In the rows, zero is written as 128.
Which row each row swaps with, under one turn or mirror:
The rows were stretched afterwards, more along some directions than others.
lup: [150 137 143 120 131 121 131  89 145 144 119 126 114 156 147 115 143 158
  98]
ked: [115 100 142 119 160 111 116 135 101 109 127 123 169 130 144 110 119 130
 108]
Torot: [120 173 174  95 118  92  95  73 114 122 124 122 143 133 125 122 125 128
  78]
zuzez: [112 147 144 128 139 137 139 140 121 140 154 133 145 112 132 131 128 137
 125]
fub: [140 154 172 107 135 119 124  74 135 141 117 120 124 161 139 115 142 163
  85]
ged: [136 182 159 130 140 132 150  95 148 131 156 128 141 140 112 123 125 157
 108]
gosil: [113 138 175 132 148 129 148 158 114 116 165 124 157 109 123 134 110 109
 129]
poze: [117 144 114 134 134 131 147 137 127 122 138 151 130 116 123 131 132 122
 131]
geve: [125 153 152 120 133 118 132 120 136 138 138 160 134 111 122 119 129 121
 124]
sesul: [117 122 186 109 157  96 118 121 120 142 118 138 144 104 135  92 125 108
  92]
Buv: [109 144 164 122 145 111 120 121 116 132 158  98 149 133 119 113 129 154
 103]
gekit: [115 128 164 121 145  90 108 132 122 109 157  88 128 124 109 103 121 133
  99]
vati: [149 125 143 122 127 109 115 139 139 102 130 117 126 105 106 120 116 110
 122]
pemi: [119 156 171 118 141 127 130 111 148 150 112 150 144  94 124 131 130 128
 110]
bapas: [101 150 160 132 142 131 147 146 110 112 166 130 150 116 123 131 116 114
 131]
luza: [128 157 200 117 133 107 135  88 142 176 129 152 128 117 148 119 148 122
  87]
mal: [123 153 152 101 114  91  89  91 113 105 130 115 140 132 121 124 120 118
  93]
diza: [146 117 138 135 137 103 119 119 140 142 115 141 151 101 137 127 135 110
  99]
met: [140 146 148 126 119 109 138  77 152 142 141 139 120 135 131 137 139 133
  98]
pizop: [135 133 100 134 128 126 141 124 148 130 122 153 104 123 129 126 145 133
 130]
Fuvi: [116 105 148 130 157 121 118 149 127 155  93 150 148 100 148 126 142 128
 117]
Fedat: [110 148 158 124 149 120 112 127 145 128 114 109 121 107  99 121 125 141
 116]
nosun: [119 154 119 134 128 130 148 129 131 128 140 151 125 119 125 134 134 119
 125]
lezot: [125 129 128 135 155 122 132 130 145 122 150 104 105 119 114 103 126 167
 121]
Zek: [124 166 185 118 125 104 139  72 143 163 150 144 120 137 143 126 145 139
  89]
nizag: [114 121 150 128 152 119 116 145 148 151  92 136 128  91 121 122 139 129
 122]
Naku: [134 145 188 130 144 125 139 121 147 164 117 156 177  81 143 137 124 101
  97]
lila: [104 140 161 127 155 114 113 133 146 140 107 114 124  98 104 119 129 136
 112]
tolo: [122 116 152 114 155 108 120 125 102 104 128 124 168 130 137 108 115 120
 101]
Naz: [156 136 117 127 128 122 130  93 152 140 108 136 103 147 139 120 154 158
 102]
rol: [147 121 167 137 146 116 135 135 139 150 122 143 175  86 142 129 123  96
  97]
Mafe: [115 108 146 125 160 108 125 138 104 127 126 133 167 124 148 117 123 125
 104]
Puda: [111 167 196  94 138 107 104  79 111 121 131 110 151 150 128 113 122 143
  85]
Gef: [124 108 136 126 155 121 119 140 107 120 111 139 171 118 148 126 123 128
 113]
futig: [107 145 172 134 161 123 152 142 113 125 190 118 127 122 138  93 117 138
 120]
dele: [122 113 169 111 153  93 105 123 114 127 116 127 150 104 128 104 119 101
  88]
ketab: [148 127 106 129 123 123 125 113 150 111 124 134 125 114 113 139 128 123
 119]
zonu: [115 104 150 128 156 121 127 145 116 152 108 149 162 113 161 124 132 128
 117]
boku: [118 164 163 129 151 126 134 107 145 129 141 111 135 128 103 114 125 153
 108]
livab: [128 169 193 104 136 112 123  80 126 141 132 113 136 154 140 115 131 151
  79]
gari: [122 160 189  99 138 114 118  78 120 129 133 112 140 159 140 107 130 156
  84]
Zipap: [100 154 187 122 153 109 149 134 112 144 173 144 142 117 141  96 129 122
 104]

Swapped with Buv: futig
Swapped with rol: Zek
Swapped with geve: vati
Swapped with Fedat: poze

